Look-ups in named tables: a row name and a column name give one cell, copied from the table.

rura:
         nat  loraki  feg  nezo  mal  dazamov  tugud  tibil
tid      137     127  130   145  125      119    143    107
supavu   155     153  174   181  134      161    149    150
natetek  126     136  162   159   95      154    177    187
tud       58     128   91    83   49      102    201    183

tibil of tid = 107
mal of supavu = 134
dazamov of natetek = 154
dazamov of supavu = 161
loraki of tid = 127
nat of tud = 58
loraki of tud = 128
tugud of tud = 201
feg of natetek = 162
dazamov of tud = 102
mal of tud = 49
nat of tid = 137
nezo of supavu = 181
loraki of supavu = 153
loraki of natetek = 136
nat of supavu = 155
tugud of supavu = 149
tibil of supavu = 150
tugud of tid = 143
nezo of tud = 83

Table tisubu
       pelovu  nubo  sisatu   tob  gadilup
nivis    2.65  5.00    2.36  1.54     5.20
vun      5.79  4.76    5.18  7.26     3.64
fut      3.37  3.64    4.40  1.35     6.88
guf      5.46  2.81    6.78  4.70     7.18
rus      2.17  5.44    2.48  0.97     4.75
zito     3.56  6.02    2.27  4.63     3.52
banum    4.39  6.29    3.22  5.60     1.19
runog    5.37  2.59    6.73  4.20     7.51
zut      4.04  5.94    1.81  5.44     3.38
vegu     2.32  4.89    2.76  0.52     5.44
dep      3.88  5.54    3.95  3.87     2.42

pelovu of zut = 4.04
nubo of guf = 2.81
gadilup of fut = 6.88
tob of nivis = 1.54
sisatu of guf = 6.78
pelovu of vegu = 2.32
pelovu of rus = 2.17
nubo of fut = 3.64
nubo of banum = 6.29
gadilup of guf = 7.18
nubo of nivis = 5.00

muropi
|  | navi | savatip | nakuz | bula | tezop |
|---|---|---|---|---|---|
| tafume | 7876 | 6484 | 2615 | 5541 | 4547 |
| zul | 7131 | 8571 | 2518 | 8617 | 8738 |
| retafik | 2024 | 1833 | 2071 | 8599 | 7480 |
| kotip | 5247 | 8388 | 9920 | 2967 | 3029 |

What is the nakuz of retafik in muropi?
2071
What is the tezop of zul in muropi?
8738
What is the savatip of retafik in muropi?
1833
What is the tezop of kotip in muropi?
3029
What is the tezop of tafume in muropi?
4547
What is the bula of kotip in muropi?
2967
What is the tezop of retafik in muropi?
7480
What is the bula of tafume in muropi?
5541
What is the nakuz of kotip in muropi?
9920
What is the nakuz of tafume in muropi?
2615
What is the savatip of kotip in muropi?
8388
What is the bula of retafik in muropi?
8599
What is the savatip of tafume in muropi?
6484
Which row has the largest navi? tafume

Table rupamun
|  | doluk | tora | vide | bupif | fufus | kavosun | beb | suraze | zufot | ritofub |
|---|---|---|---|---|---|---|---|---|---|---|
| feme | 150 | 97 | 88 | 33 | 88 | 215 | 162 | 120 | 130 | 198 |
| kase | 141 | 140 | 165 | 35 | 63 | 164 | 138 | 170 | 46 | 225 |
| pafosef | 155 | 32 | 160 | 96 | 48 | 182 | 88 | 138 | 27 | 142 |
| dugaze | 178 | 46 | 193 | 186 | 35 | 154 | 79 | 160 | 33 | 42 |
| surof | 159 | 31 | 201 | 227 | 119 | 136 | 22 | 168 | 41 | 23 |
| kur | 203 | 127 | 135 | 56 | 88 | 99 | 121 | 168 | 134 | 186 |

What is the bupif of pafosef in rupamun?
96
What is the tora of kur in rupamun?
127
What is the beb of surof in rupamun?
22
What is the tora of pafosef in rupamun?
32
What is the zufot of kur in rupamun?
134
What is the bupif of feme in rupamun?
33
What is the zufot of feme in rupamun?
130
What is the fufus of dugaze in rupamun?
35
What is the doluk of dugaze in rupamun?
178
What is the vide of pafosef in rupamun?
160

liveba =
|  | verabab | mirulas | sez | bet | gak | vima | navan | nub | delane | ragubam |
|---|---|---|---|---|---|---|---|---|---|---|
| rezav | 5.34 | 2.94 | 4.25 | 5.73 | 2.98 | 4.09 | 4.73 | 6.55 | 4.51 | 6.17 |
| rep | 5.86 | 3.82 | 5.82 | 4.88 | 2.74 | 2.54 | 5.96 | 8.54 | 6.86 | 5.98 |
| vud | 4.19 | 5.43 | 2.64 | 6.64 | 6.24 | 6.51 | 4.47 | 1.21 | 2.68 | 3.21 |
| dis | 4.92 | 4.79 | 6.33 | 3.38 | 4.46 | 4.44 | 4.83 | 6.42 | 5.91 | 5.54 |
| pupig | 5.15 | 5.73 | 3.07 | 5.49 | 3.37 | 1.03 | 7.63 | 8.52 | 7.87 | 5.03 |
| muve | 5.73 | 2.78 | 4.40 | 5.80 | 2.17 | 3.58 | 5.29 | 7.60 | 5.33 | 6.21 |
| roloru | 5.04 | 3.97 | 6.89 | 3.09 | 5.05 | 6.04 | 3.02 | 4.53 | 4.04 | 6.14 |
| vuru | 4.36 | 4.64 | 5.53 | 4.78 | 6.32 | 8.89 | 2.81 | 0.58 | 2.07 | 3.56 |
| lep | 4.17 | 4.28 | 2.31 | 6.62 | 4.58 | 3.92 | 5.24 | 5.02 | 3.85 | 5.07 |
| mavupad | 5.73 | 5.53 | 6.59 | 3.58 | 4.86 | 4.84 | 4.93 | 5.02 | 6.16 | 4.69 |
| beb | 6.36 | 4.20 | 6.21 | 4.11 | 2.20 | 1.45 | 6.53 | 9.92 | 8.29 | 6.42 |

What is the sez of mavupad in liveba?
6.59
What is the sez of dis in liveba?
6.33
What is the navan of vud in liveba?
4.47
What is the sez of rep in liveba?
5.82
What is the gak of dis in liveba?
4.46
What is the bet of pupig in liveba?
5.49
What is the navan of mavupad in liveba?
4.93
What is the delane of vud in liveba?
2.68
What is the verabab of mavupad in liveba?
5.73
What is the navan of muve in liveba?
5.29
What is the mirulas of mavupad in liveba?
5.53
What is the bet of beb in liveba?
4.11
What is the mirulas of roloru in liveba?
3.97
What is the navan of lep in liveba?
5.24

